In the data rows, the value 50 means zero.
In each game, the first row plays the second. By how much does the first row win? 10 means about a draw, 20 a big win and 0 a big loss. Wins can go round in a circle. Each row has two weighted sums of its numbers, A and B, taken from their middle values. A row wins by its A times the other's B, less its B times the other's A.
[78. 29. 37. 41. 57. 34. 32. 39. 32. 31. 53. 73. 61. 62. 43. 50.]
[74. 48. 51. 38. 59. 60. 50. 45. 53. 44. 67. 48. 50. 59. 43. 59.]: 4
[61. 50. 44. 37. 33. 64. 54. 47. 72. 57. 42. 34. 63. 43. 52. 48.]
[37. 38. 39. 78. 42. 23. 50. 29. 28. 57. 70. 72. 52. 71. 31. 50.]: 16
[40. 59. 69. 32. 69. 67. 52. 60. 52. 48. 39. 35. 32. 34. 62. 43.]
[44. 54. 56. 42. 54. 59. 46. 63. 52. 46. 30. 45. 35. 34. 72. 34.]: 9
[40. 58. 65. 41. 70. 58. 50. 67. 51. 44. 37. 41. 33. 35. 66. 38.]
[46. 55. 61. 38. 64. 64. 50. 62. 53. 44. 37. 40. 38. 37. 66. 39.]: 10
[53. 61. 53. 39. 38. 59. 58. 56. 74. 54. 39. 34. 41. 36. 59. 39.]
[40. 30. 26. 75. 36. 33. 46. 21. 28. 50. 64. 79. 65. 75. 35. 44.]: 19
[43. 55. 55. 40. 46. 61. 47. 66. 63. 52. 34. 41. 43. 37. 68. 37.]
[54. 39. 35. 63. 31. 41. 46. 40. 43. 61. 49. 54. 77. 62. 36. 76.]: 12
[38. 51. 52. 71. 62. 31. 61. 42. 40. 59. 84. 50. 46. 60. 34. 64.]
[74. 30. 35. 61. 49. 33. 41. 28. 28. 36. 68. 73. 61. 59. 36. 40.]: 7
[36. 61. 60. 40. 56. 60. 50. 66. 55. 43. 33. 39. 33. 32. 68. 34.]
[59. 46. 40. 54. 28. 53. 49. 42. 64. 62. 40. 42. 75. 53. 46. 63.]: 10
[66. 41. 39. 78. 46. 29. 41. 40. 33. 44. 65. 67. 57. 57. 34. 62.]
[61. 67. 66. 44. 66. 55. 71. 53. 57. 53. 57. 33. 31. 37. 52. 41.]: 18
[49. 34. 35. 53. 43. 43. 44. 45. 46. 52. 54. 52. 76. 64. 35. 82.]
[47. 62. 57. 43. 54. 58. 53. 64. 57. 46. 37. 41. 35. 34. 69. 36.]: 13
[84. 35. 39. 45. 58. 37. 38. 42. 33. 37. 51. 69. 58. 55. 43. 52.]
[40. 45. 37. 81. 34. 29. 50. 37. 37. 63. 54. 66. 62. 62. 34. 64.]: 13
[56. 40. 40. 56. 41. 44. 48. 39. 41. 53. 60. 61. 69. 70. 35. 72.]
[65. 41. 39. 49. 67. 38. 42. 35. 37. 34. 72. 69. 54. 59. 39. 58.]: 11
[68. 44. 35. 76. 45. 33. 40. 44. 39. 44. 52. 78. 55. 53. 37. 64.]
[42. 59. 59. 40. 60. 65. 55. 64. 54. 45. 39. 41. 39. 36. 67. 38.]: 17
[38. 37. 39. 77. 37. 24. 47. 30. 30. 57. 64. 74. 54. 71. 33. 50.]
[62. 41. 35. 60. 47. 42. 43. 41. 42. 48. 57. 54. 74. 57. 34. 82.]: 18
[66. 48. 50. 33. 49. 67. 56. 47. 66. 50. 57. 37. 51. 53. 46. 57.]
[64. 56. 52. 43. 40. 58. 51. 53. 65. 57. 39. 43. 44. 38. 62. 39.]: 10
[47. 64. 52. 39. 39. 59. 56. 54. 76. 50. 41. 32. 38. 34. 58. 37.]
[41. 65. 57. 41. 47. 58. 51. 68. 65. 52. 34. 39. 34. 35. 65. 38.]: 10
[59. 44. 54. 44. 67. 50. 49. 42. 45. 46. 74. 54. 52. 65. 40. 65.]
[56. 62. 52. 40. 43. 60. 59. 55. 73. 53. 49. 31. 50. 38. 54. 43.]: 7
[53. 41. 36. 69. 35. 37. 48. 42. 41. 59. 55. 62. 70. 65. 35. 72.]
[50. 48. 41. 36. 28. 63. 46. 45. 80. 47. 34. 31. 53. 37. 53. 42.]: 6
[43. 59. 55. 38. 48. 54. 52. 69. 65. 55. 34. 45. 36. 33. 65. 41.]
[66. 43. 40. 50. 45. 49. 47. 45. 47. 50. 60. 53. 69. 61. 38. 74.]: 10
[59. 39. 38. 49. 35. 56. 48. 37. 50. 52. 56. 47. 79. 63. 38. 69.]
[59. 30. 34. 57. 46. 36. 38. 30. 30. 36. 62. 72. 72. 67. 34. 49.]: 11
[50. 37. 37. 65. 39. 35. 45. 34. 36. 51. 62. 64. 73. 71. 33. 67.]
[46. 51. 66. 35. 57. 61. 56. 50. 61. 49. 47. 34. 45. 41. 64. 40.]: 9
[46. 54. 63. 37. 67. 64. 49. 63. 52. 44. 37. 43. 38. 39. 66. 41.]
[40. 57. 56. 35. 48. 67. 52. 62. 65. 50. 35. 36. 41. 37. 64. 41.]: 12
[48. 59. 59. 45. 56. 59. 52. 62. 50. 47. 34. 46. 34. 34. 68. 33.]
[47. 59. 61. 47. 55. 59. 49. 65. 49. 45. 34. 45. 32. 33. 70. 36.]: 11
[69. 34. 38. 58. 52. 31. 44. 33. 29. 38. 65. 74. 60. 65. 37. 47.]
[52. 61. 48. 44. 35. 54. 53. 54. 78. 57. 40. 35. 50. 40. 53. 47.]: 8
[46. 58. 58. 47. 57. 57. 51. 63. 47. 45. 33. 47. 32. 34. 71. 32.]
[51. 41. 38. 63. 38. 41. 46. 44. 46. 57. 56. 51. 72. 65. 35. 78.]: 6
[84. 40. 43. 54. 65. 32. 45. 43. 32. 40. 60. 66. 47. 52. 38. 55.]
[40. 59. 57. 37. 47. 61. 49. 64. 60. 49. 32. 40. 35. 35. 68. 36.]: 8
[40. 59. 59. 36. 53. 61. 51. 68. 61. 51. 34. 39. 37. 37. 66. 39.]
[59. 49. 42. 36. 31. 66. 51. 46. 71. 53. 35. 36. 59. 39. 58. 42.]: 10
[42. 60. 57. 36. 48. 59. 51. 65. 62. 51. 35. 42. 35. 34. 68. 38.]
[53. 36. 32. 68. 32. 34. 42. 36. 36. 53. 51. 66. 77. 65. 34. 65.]: 11
[49. 39. 39. 45. 32. 41. 39. 50. 59. 60. 32. 41. 78. 54. 42. 79.]
[38. 63. 60. 39. 51. 59. 50. 71. 61. 51. 34. 39. 36. 36. 65. 41.]: 6
[43. 62. 55. 41. 42. 60. 51. 64. 68. 53. 34. 38. 36. 34. 64. 39.]
[40. 61. 61. 38. 62. 63. 54. 70. 57. 50. 38. 40. 39. 40. 64. 43.]: 9
[46. 53. 41. 58. 30. 52. 50. 49. 71. 65. 40. 42. 71. 48. 48. 62.]
[40. 42. 37. 79. 34. 27. 48. 35. 34. 61. 57. 72. 59. 66. 34. 60.]: 10
[54. 39. 37. 55. 43. 43. 45. 42. 44. 52. 59. 52. 71. 64. 34. 82.]
[47. 35. 35. 73. 36. 26. 46. 33. 32. 51. 59. 76. 59. 68. 33. 54.]: 9
[44. 58. 64. 40. 67. 62. 54. 66. 51. 47. 39. 42. 34. 37. 65. 39.]
[47. 37. 37. 82. 39. 24. 45. 31. 29. 50. 64. 74. 54. 65. 33. 50.]: 8
[47. 58. 62. 45. 67. 57. 51. 65. 46. 44. 36. 47. 32. 36. 68. 34.]
[49. 41. 39. 67. 40. 38. 49. 38. 40. 56. 64. 65. 68. 69. 35. 67.]: 10
[49. 38. 37. 83. 47. 22. 47. 29. 27. 44. 69. 76. 48. 62. 31. 44.]
[52. 57. 65. 45. 89. 55. 54. 61. 41. 40. 49. 47. 33. 40. 57. 40.]: 10
[78. 41. 53. 35. 68. 55. 54. 38. 41. 37. 74. 53. 56. 60. 43. 51.]
[59. 47. 43. 43. 44. 53. 49. 46. 60. 52. 54. 39. 68. 55. 39. 77.]: 10
[40. 57. 57. 36. 46. 62. 48. 64. 66. 50. 32. 37. 40. 36. 65. 41.]
[48. 49. 56. 46. 45. 55. 63. 53. 69. 72. 60. 30. 61. 50. 39. 72.]: 12
[61. 52. 50. 55. 53. 52. 56. 45. 47. 56. 71. 54. 59. 65. 40. 61.]
[46. 57. 63. 42. 68. 61. 50. 63. 47. 43. 36. 45. 33. 36. 67. 35.]: 7
[41. 64. 63. 38. 57. 63. 57. 65. 60. 48. 38. 37. 35. 36. 64. 38.]
[43. 61. 61. 38. 58. 63. 54. 67. 58. 49. 38. 39. 37. 37. 65. 40.]: 10
[51. 54. 62. 44. 71. 63. 49. 61. 45. 42. 39. 48. 36. 39. 66. 37.]
[36. 36. 32. 77. 33. 34. 49. 27. 32. 61. 58. 72. 60. 72. 35. 54.]: 2
[43. 58. 62. 36. 62. 70. 53. 62. 55. 44. 39. 40. 36. 39. 64. 39.]
[48. 63. 53. 45. 44. 56. 49. 68. 63. 58. 35. 43. 42. 37. 62. 43.]: 10
[53. 64. 64. 40. 61. 60. 63. 62. 62. 55. 49. 34. 38. 40. 57. 45.]
[57. 43. 38. 72. 47. 34. 44. 41. 37. 48. 64. 63. 62. 64. 34. 74.]: 6
[39. 61. 63. 38. 66. 55. 55. 68. 55. 48. 38. 39. 31. 35. 64. 40.]
[41. 60. 69. 41. 76. 60. 56. 64. 47. 43. 41. 41. 31. 37. 63. 36.]: 11
[41. 60. 63. 33. 59. 64. 57. 67. 64. 54. 43. 35. 42. 42. 58. 48.]
[70. 36. 40. 47. 52. 51. 39. 37. 41. 44. 64. 62. 60. 63. 37. 65.]: 13
[55. 58. 48. 46. 38. 53. 47. 56. 74. 60. 40. 42. 54. 42. 58. 51.]
[55. 52. 55. 32. 51. 62. 61. 51. 70. 52. 55. 29. 52. 48. 46. 58.]: 13
[46. 66. 59. 46. 50. 53. 56. 66. 64. 60. 41. 42. 36. 36. 63. 40.]
[44. 46. 38. 72. 36. 37. 48. 36. 37. 51. 58. 59. 67. 65. 33. 68.]: 8
[46. 58. 58. 44. 58. 53. 50. 70. 50. 44. 30. 45. 32. 32. 69. 36.]
[48. 43. 40. 60. 43. 41. 47. 43. 43. 56. 60. 54. 69. 68. 34. 80.]: 7
[60. 46. 48. 60. 47. 43. 45. 45. 47. 54. 66. 56. 59. 66. 36. 78.]
[45. 69. 59. 48. 49. 53. 56. 69. 67. 61. 41. 39. 41. 40. 57. 46.]: 10
[46. 61. 60. 40. 54. 61. 53. 69. 59. 52. 37. 40. 40. 37. 65. 41.]
[43. 60. 61. 43. 62. 62. 49. 64. 49. 44. 36. 43. 29. 35. 66. 34.]: 9
[43. 62. 59. 37. 49. 65. 57. 61. 64. 48. 37. 37. 37. 36. 65. 37.]
[52. 64. 56. 41. 45. 58. 59. 59. 71. 58. 45. 33. 45. 40. 54. 47.]: 12
[41. 59. 62. 35. 57. 67. 52. 63. 62. 46. 38. 36. 37. 36. 64. 40.]
[40. 58. 68. 39. 73. 62. 53. 64. 49. 45. 41. 40. 32. 38. 64. 37.]: 7
[46. 60. 54. 36. 42. 57. 55. 58. 78. 56. 41. 39. 40. 35. 59. 43.]
[43. 58. 60. 33. 55. 68. 55. 61. 64. 52. 42. 36. 44. 43. 58. 46.]: 11
[44. 45. 46. 70. 48. 36. 56. 35. 37. 61. 75. 59. 54. 68. 35. 61.]
[35. 62. 62. 34. 52. 61. 49. 63. 65. 42. 34. 37. 45. 36. 65. 42.]: 6
[36. 61. 58. 44. 60. 60. 51. 63. 52. 42. 32. 45. 35. 33. 70. 34.]
[58. 46. 42. 52. 35. 57. 49. 48. 58. 57. 51. 43. 75. 56. 39. 73.]: 13
[40. 61. 58. 40. 53. 59. 49. 65. 56. 48. 32. 41. 32. 34. 67. 35.]
[47. 59. 63. 40. 61. 68. 57. 61. 53. 41. 40. 34. 35. 35. 64. 33.]: 9
[46. 50. 54. 60. 52. 42. 60. 44. 51. 65. 72. 47. 53. 62. 36. 77.]
[48. 58. 58. 43. 52. 59. 51. 63. 56. 49. 34. 44. 38. 36. 69. 36.]: 8
[62. 36. 36. 73. 48. 25. 41. 33. 30. 44. 63. 72. 58. 61. 33. 60.]
[49. 41. 40. 59. 45. 41. 47. 39. 40. 53. 66. 57. 68. 71. 34. 73.]: 6
[52. 60. 54. 36. 43. 60. 56. 55. 70. 55. 37. 31. 41. 33. 60. 38.]
[45. 59. 61. 42. 61. 60. 52. 63. 50. 45. 35. 42. 34. 35. 68. 34.]: 8
[44. 35. 36. 75. 34. 32. 47. 32. 34. 61. 60. 64. 70. 69. 33. 63.]
[61. 43. 43. 49. 57. 49. 45. 40. 45. 45. 70. 59. 61. 66. 38. 66.]: 9
[45. 47. 47. 63. 44. 44. 55. 39. 42. 61. 70. 55. 64. 70. 37. 63.]
[50. 64. 55. 46. 44. 54. 53. 62. 73. 61. 42. 37. 46. 42. 54. 50.]: 9
[40. 53. 70. 32. 78. 68. 49. 65. 49. 45. 46. 33. 32. 41. 55. 53.]
[41. 59. 63. 43. 60. 60. 56. 66. 50. 48. 36. 43. 32. 36. 68. 33.]: 10
[42. 62. 59. 36. 53. 71. 60. 56. 67. 44. 43. 34. 41. 35. 62. 38.]
[40. 56. 61. 35. 61. 67. 50. 65. 56. 45. 36. 39. 37. 38. 65. 40.]: 11
[66. 45. 52. 39. 61. 61. 49. 45. 54. 47. 66. 46. 50. 61. 43. 66.]
[80. 34. 42. 32. 49. 69. 39. 34. 43. 31. 53. 47. 64. 57. 45. 48.]: 12
[76. 36. 37. 56. 49. 37. 43. 34. 33. 39. 65. 67. 64. 62. 38. 52.]
[48. 68. 55. 46. 44. 55. 54. 65. 69. 55. 40. 38. 40. 36. 60. 41.]: 14
[46. 54. 42. 46. 30. 58. 49. 46. 78. 48. 41. 31. 65. 43. 45. 54.]
[43. 33. 39. 73. 46. 23. 44. 28. 28. 46. 68. 75. 53. 71. 32. 51.]: 18
[42. 48. 44. 70. 38. 42. 53. 44. 49. 66. 62. 46. 67. 61. 35. 73.]
[36. 44. 51. 68. 60. 28. 53. 35. 35. 57. 79. 60. 47. 69. 33. 64.]: 11
[42. 55. 59. 37. 58. 65. 48. 66. 55. 48. 34. 41. 39. 38. 66. 41.]
[59. 55. 51. 38. 43. 68. 57. 47. 69. 52. 58. 32. 54. 50. 43. 53.]: 10
[72. 34. 38. 57. 56. 30. 43. 37. 30. 35. 66. 73. 56. 60. 38. 47.]
[42. 46. 46. 73. 56. 32. 60. 34. 37. 57. 79. 65. 56. 67. 33. 60.]: 13
[38. 32. 41. 70. 47. 20. 48. 23. 25. 44. 76. 71. 48. 70. 30. 37.]
[55. 64. 53. 45. 45. 57. 55. 62. 65. 60. 36. 43. 44. 34. 62. 41.]: 8
[34. 53. 67. 39. 55. 64. 49. 72. 66. 58. 38. 31. 42. 38. 65. 36.]
[67. 36. 36. 59. 42. 35. 43. 30. 31. 40. 64. 70. 63. 69. 35. 50.]: 14
[70. 38. 47. 41. 67. 47. 45. 39. 33. 35. 62. 65. 56. 67. 44. 50.]
[41. 37. 39. 80. 45. 22. 46. 28. 27. 47. 72. 73. 48. 69. 31. 46.]: 7
[56. 42. 39. 69. 42. 36. 47. 35. 34. 48. 67. 69. 62. 69. 34. 56.]
[43. 59. 57. 44. 55. 60. 50. 64. 50. 45. 31. 45. 32. 34. 71. 33.]: 10
[59. 40. 39. 54. 43. 43. 46. 39. 42. 51. 63. 60. 68. 70. 36. 70.]
[42. 63. 60. 41. 53. 61. 56. 67. 62. 51. 37. 37. 33. 34. 65. 38.]: 8
[57. 50. 46. 54. 41. 53. 54. 49. 58. 60. 58. 44. 68. 59. 39. 72.]
[55. 49. 64. 37. 75. 57. 51. 65. 47. 54. 46. 48. 45. 49. 57. 58.]: 10
[42. 33. 34. 75. 37. 24. 42. 29. 28. 51. 64. 76. 57. 69. 31. 52.]
[44. 62. 62. 47. 57. 56. 54. 67. 51. 48. 35. 44. 32. 33. 68. 35.]: 13
[62. 52. 49. 35. 43. 66. 56. 46. 70. 52. 55. 32. 54. 50. 43. 58.]
[50. 63. 53. 43. 42. 59. 52. 62. 70. 54. 36. 38. 40. 35. 63. 40.]: 5
[47. 58. 53. 38. 38. 61. 50. 62. 72. 56. 34. 38. 46. 40. 61. 41.]
[49. 42. 40. 69. 43. 36. 49. 38. 37. 55. 65. 64. 65. 70. 34. 67.]: 11
[43. 59. 65. 42. 68. 62. 52. 62. 48. 44. 38. 43. 31. 36. 67. 34.]
[43. 60. 62. 34. 57. 64. 58. 66. 64. 54. 42. 36. 43. 42. 59. 48.]: 14
[81. 38. 49. 34. 52. 66. 47. 35. 44. 34. 62. 44. 55. 58. 48. 40.]
[45. 44. 65. 34. 99. 38. 59. 47. 35. 39. 67. 36. 28. 45. 41. 43.]: 15
[65. 31. 45. 47. 62. 57. 42. 39. 43. 42. 71. 58. 62. 69. 45. 54.]
[44. 57. 65. 46. 70. 58. 51. 64. 47. 44. 38. 44. 32. 35. 68. 33.]: 14
[42. 58. 67. 44. 67. 61. 55. 64. 47. 46. 38. 43. 30. 34. 67. 33.]
[42. 47. 49. 73. 51. 29. 58. 36. 37. 62. 76. 63. 50. 66. 33. 61.]: 11
[41. 44. 38. 75. 37. 29. 47. 40. 41. 61. 58. 69. 66. 64. 35. 71.]
[70. 35. 38. 52. 54. 35. 44. 33. 30. 39. 66. 74. 63. 65. 39. 48.]: 8
[46. 58. 55. 44. 54. 60. 45. 68. 52. 42. 31. 42. 34. 32. 69. 35.]
[50. 65. 54. 48. 41. 54. 58. 60. 73. 63. 44. 36. 49. 43. 53. 49.]: 14
[37. 58. 66. 39. 61. 68. 52. 64. 56. 48. 39. 37. 33. 35. 63. 40.]
[52. 33. 34. 67. 40. 27. 41. 28. 30. 43. 63. 75. 64. 69. 33. 49.]: 12
[63. 46. 45. 36. 35. 68. 55. 42. 65. 54. 48. 33. 66. 54. 45. 58.]
[53. 57. 50. 37. 34. 65. 54. 51. 72. 52. 37. 34. 47. 37. 61. 37.]: 4
[44. 36. 37. 67. 45. 29. 56. 22. 32. 52. 75. 76. 66. 71. 29. 48.]
[42. 64. 59. 40. 54. 55. 49. 71. 60. 50. 36. 42. 38. 36. 66. 42.]: 8
[44. 58. 58. 43. 59. 55. 49. 65. 50. 46. 32. 45. 32. 33. 70. 35.]
[50. 31. 36. 62. 42. 29. 44. 24. 27. 43. 69. 80. 60. 69. 35. 38.]: 7
[46. 57. 60. 39. 58. 65. 54. 65. 52. 50. 38. 44. 40. 41. 65. 39.]
[67. 41. 51. 43. 76. 47. 48. 41. 35. 37. 67. 64. 51. 63. 45. 49.]: 9
[67. 54. 52. 45. 52. 72. 56. 38. 54. 32. 59. 39. 43. 39. 59. 34.]
[45. 42. 37. 76. 36. 31. 46. 35. 34. 54. 58. 68. 62. 68. 33. 64.]: 7
[62. 38. 38. 53. 48. 43. 45. 39. 39. 46. 66. 61. 68. 69. 36. 68.]
[50. 51. 65. 33. 72. 72. 49. 56. 54. 43. 48. 41. 44. 47. 57. 50.]: 10
[65. 41. 44. 48. 65. 43. 49. 36. 40. 44. 71. 52. 57. 63. 36. 63.]
[55. 55. 66. 45. 80. 61. 50. 57. 44. 39. 46. 48. 35. 41. 61. 39.]: 19
[41. 57. 54. 33. 42. 69. 50. 61. 63. 48. 32. 40. 49. 39. 67. 39.]
[41. 55. 60. 43. 64. 66. 54. 58. 48. 44. 37. 43. 34. 39. 69. 31.]: 7
[37. 58. 68. 35. 73. 65. 53. 68. 53. 47. 42. 37. 36. 40. 59. 44.]
[44. 60. 58. 43. 60. 60. 50. 63. 51. 44. 35. 44. 33. 34. 68. 35.]: 9
[59. 49. 42. 52. 52. 53. 51. 53. 55. 53. 61. 50. 66. 57. 40. 80.]
[44. 55. 51. 36. 44. 57. 49. 62. 66. 59. 34. 42. 51. 41. 63. 49.]: 12
[59. 43. 41. 57. 47. 41. 49. 40. 42. 52. 65. 60. 70. 68. 35. 72.]
[47. 62. 51. 40. 37. 62. 49. 59. 73. 51. 34. 36. 40. 32. 62. 38.]: 11
[45. 40. 39. 60. 48. 33. 42. 34. 35. 40. 64. 57. 73. 71. 32. 69.]
[42. 66. 64. 41. 57. 59. 59. 64. 61. 52. 39. 35. 33. 36. 62. 40.]: 11
[56. 57. 54. 40. 54. 65. 53. 61. 57. 49. 40. 41. 44. 38. 65. 42.]
[71. 51. 51. 36. 41. 67. 56. 44. 67. 50. 50. 32. 52. 43. 52. 43.]: 13
[40. 62. 68. 38. 74. 62. 58. 65. 52. 50. 41. 41. 32. 37. 61. 42.]
[58. 44. 47. 52. 59. 47. 49. 43. 45. 49. 69. 53. 60. 65. 37. 72.]: 10
[56. 59. 50. 55. 38. 48. 56. 53. 71. 65. 45. 41. 59. 46. 50. 57.]
[46. 54. 53. 33. 42. 64. 51. 59. 70. 56. 34. 38. 52. 43. 61. 49.]: 14
[67. 44. 35. 52. 29. 53. 46. 46. 57. 56. 41. 45. 79. 50. 42. 67.]
[65. 34. 48. 48. 74. 39. 45. 34. 32. 41. 72. 65. 53. 66. 40. 49.]: 6
[44. 58. 64. 37. 65. 63. 53. 67. 51. 47. 38. 41. 39. 38. 65. 40.]
[54. 33. 33. 67. 34. 31. 44. 28. 30. 49. 64. 72. 68. 70. 33. 47.]: 8
[56. 56. 47. 35. 33. 63. 57. 46. 77. 52. 42. 29. 50. 38. 51. 42.]
[45. 63. 58. 42. 50. 61. 55. 64. 57. 48. 33. 41. 33. 34. 68. 34.]: 4
[61. 46. 47. 49. 49. 62. 49. 44. 55. 51. 66. 46. 73. 57. 40. 68.]
[47. 33. 34. 71. 38. 29. 38. 29. 30. 42. 59. 79. 62. 66. 34. 48.]: 11
[60. 43. 50. 36. 47. 59. 52. 50. 67. 49. 57. 30. 60. 50. 41. 65.]
[52. 34. 36. 71. 42. 25. 43. 29. 29. 44. 67. 75. 60. 68. 32. 49.]: 13
[43. 62. 56. 40. 46. 54. 51. 68. 65. 55. 34. 44. 36. 34. 66. 39.]
[50. 39. 38. 68. 40. 32. 46. 35. 36. 53. 64. 67. 65. 70. 33. 68.]: 11
[52. 50. 63. 38. 93. 59. 48. 50. 35. 32. 62. 43. 32. 49. 46. 37.]
[50. 49. 46. 55. 33. 47. 42. 53. 68. 69. 36. 48. 67. 52. 47. 71.]: 8
[36. 49. 55. 63. 57. 35. 56. 44. 47. 64. 76. 48. 50. 63. 34. 76.]
[69. 41. 46. 44. 53. 50. 46. 38. 46. 53. 73. 53. 62. 63. 42. 75.]: 11
[53. 43. 30. 68. 48. 33. 40. 41. 44. 46. 61. 65. 68. 58. 32. 87.]
[54. 44. 37. 58. 40. 44. 47. 45. 48. 54. 55. 52. 71. 63. 35. 83.]: 8
[43. 45. 35. 75. 38. 36. 51. 38. 42. 59. 59. 62. 73. 65. 34. 75.]
[48. 73. 65. 57. 57. 46. 62. 64. 56. 62. 49. 44. 39. 39. 59. 38.]: 12
[42. 59. 61. 42. 59. 58. 50. 67. 51. 42. 33. 41. 33. 31. 68. 34.]
[38. 58. 58. 36. 52. 64. 48. 67. 57. 46. 29. 40. 34. 35. 68. 38.]: 11
[61. 52. 52. 31. 43. 67. 57. 45. 72. 49. 56. 31. 50. 47. 46. 50.]
[41. 61. 64. 43. 65. 59. 54. 66. 50. 47. 37. 43. 31. 36. 67. 35.]: 4
[44. 59. 59. 44. 56. 58. 51. 65. 50. 46. 32. 45. 32. 34. 70. 33.]
[43. 39. 40. 73. 41. 41. 42. 35. 36. 52. 59. 64. 71. 71. 38. 58.]: 9
[62. 40. 52. 37. 78. 50. 45. 45. 35. 40. 59. 68. 51. 64. 47. 52.]
[58. 53. 45. 43. 32. 54. 49. 50. 77. 58. 37. 37. 58. 42. 52. 51.]: 5
[40. 51. 50. 74. 44. 36. 55. 42. 44. 65. 67. 56. 59. 64. 36. 72.]
[47. 34. 33. 76. 33. 26. 41. 28. 30. 48. 56. 80. 62. 64. 35. 45.]: 9
[49. 31. 38. 71. 34. 36. 42. 32. 30. 55. 63. 66. 69. 67. 30. 63.]
[44. 57. 59. 41. 57. 62. 51. 65. 53. 46. 33. 43. 34. 34. 69. 35.]: 11
[58. 38. 56. 44. 83. 56. 53. 31. 27. 37. 73. 60. 39. 58. 47. 30.]
[55. 41. 41. 61. 47. 37. 46. 40. 40. 55. 64. 63. 64. 68. 34. 77.]: 10
[46. 38. 42. 66. 35. 41. 43. 40. 42. 59. 59. 59. 70. 65. 33. 77.]
[47. 57. 61. 46. 61. 57. 50. 64. 47. 44. 35. 47. 33. 35. 70. 33.]: 10
[41. 62. 59. 40. 52. 57. 50. 69. 58. 50. 32. 42. 33. 35. 68. 38.]
[48. 58. 55. 37. 45. 63. 52. 63. 67. 55. 38. 38. 49. 41. 61. 44.]: 10
[52. 42. 33. 67. 33. 40. 47. 36. 40. 58. 54. 62. 73. 67. 34. 73.]
[41. 58. 57. 37. 52. 66. 52. 62. 60. 50. 32. 40. 39. 35. 66. 42.]: 10
[37. 60. 66. 35. 66. 59. 55. 67. 58. 48. 41. 43. 33. 37. 64. 42.]
[67. 45. 53. 32. 51. 75. 52. 36. 50. 35. 60. 40. 55. 54. 50. 42.]: 12
[35. 33. 37. 72. 30. 27. 46. 24. 29. 49. 60. 78. 58. 73. 32. 37.]
[68. 48. 59. 31. 75. 62. 53. 49. 47. 42. 64. 47. 41. 57. 47. 51.]: 13
[62. 32. 53. 45. 88. 32. 47. 33. 29. 45. 74. 58. 44. 62. 40. 44.]
[39. 61. 60. 37. 53. 67. 55. 62. 63. 47. 37. 35. 37. 35. 65. 37.]: 6
